92  -8  58  265  72  -93  -34  1  30  -75  -135  39  -72  199
47  24  66  -177  41  0  0  -21  7  4  -51  -23  6  62
-225  -36  -81  10  -109  106  32  34  -18  111  66  -67  56  -326
176  71  119  -492  91  -8  2  -61  1  -21  -24  -15  23  193
38  23  -236  -296  -136  74  43  -8  -81  -13  475  100  93  -146
:
38  23  -236  -296  -136  74  43  -8  -81  -13  475  100  93  -146
-225  -36  -81  10  -109  106  32  34  -18  111  66  -67  56  -326
92  -8  58  265  72  -93  -34  1  30  -75  -135  39  -72  199
47  24  66  -177  41  0  0  -21  7  4  -51  -23  6  62
176  71  119  -492  91  -8  2  -61  1  -21  -24  -15  23  193

-268  247  -28  79  87  -5  -161  -266  148  -98  -45
77  -237  178  -123  121  -112  -368  -239  -116  59  126
-362  297  -37  -312  20  -250  -373  -109  221  -100  -243
196  -390  218  -393  52  -255  -439  -36  -181  124  70
201  -310  164  -3  85  -10  -166  -141  -177  87  186
77  5  -33  406  32  264  299  -88  -44  -8  160
152  -224  137  288  148  155  -54  -320  -155  44  279
:
-362  297  -37  -312  20  -250  -373  -109  221  -100  -243
77  5  -33  406  32  264  299  -88  -44  -8  160
-268  247  -28  79  87  -5  -161  -266  148  -98  -45
152  -224  137  288  148  155  -54  -320  -155  44  279
201  -310  164  -3  85  -10  -166  -141  -177  87  186
77  -237  178  -123  121  -112  -368  -239  -116  59  126
196  -390  218  -393  52  -255  -439  -36  -181  124  70

-358  -217  192
-252  227  41
-146  525  -500
:
-146  525  -500
-252  227  41
-358  -217  192

-275  -420  -152  80
9  54  34  24
-569  -595  -484  220
139  176  88  -50
26  74  53  91
-15  -129  -44  -107
64  69  158  96
:
-569  -595  -484  220
-275  -420  -152  80
-15  -129  -44  -107
9  54  34  24
26  74  53  91
139  176  88  -50
64  69  158  96

-79  -134  -107  151  259  31  -138  265  -94
-433  -185  189  162  418  -92  124  182  443
-93  -215  -144  99  80  -45  8  80  -226
36  93  -81  94  119  40  -168  125  16
133  95  179  -183  -130  74  44  -58  102
202  144  108  -229  -294  60  46  -218  -3
-166  -197  -139  105  -20  -142  141  -91  -163
125  42  -173  30  -15  39  -183  46  -175
:
125  42  -173  30  -15  39  -183  46  -175
-93  -215  -144  99  80  -45  8  80  -226
-166  -197  -139  105  -20  -142  141  -91  -163
-79  -134  -107  151  259  31  -138  265  -94
36  93  -81  94  119  40  -168  125  16
202  144  108  -229  -294  60  46  -218  -3
133  95  179  -183  -130  74  44  -58  102
-433  -185  189  162  418  -92  124  182  443

-159  -40  136  -179  -259
-271  -12  223  -113  126
36  121  119  148  -330
-179  -264  356  350  63
151  40  -179  -454  192
243  151  276  154  79
308  384  -13  -317  -62
177  80  -96  -436  -101
:
151  40  -179  -454  192
177  80  -96  -436  -101
308  384  -13  -317  -62
36  121  119  148  -330
-159  -40  136  -179  -259
-271  -12  223  -113  126
243  151  276  154  79
-179  -264  356  350  63

-152  -40  -261  82  216  -69  -254  -111  218  -457
-256  -291  148  -272  97  183  451  158  35  -27
-64  216  85  23  266  -19  -51  457  49  485
:
-152  -40  -261  82  216  -69  -254  -111  218  -457
-64  216  85  23  266  -19  -51  457  49  485
-256  -291  148  -272  97  183  451  158  35  -27

-213  -440  -34  151  -354
-256  -477  55  211  -290
357  -145  -394  -108  -58
-186  608  44  -272  -184
-382  220  381  64  6
:
357  -145  -394  -108  -58
-213  -440  -34  151  -354
-186  608  44  -272  -184
-256  -477  55  211  -290
-382  220  381  64  6
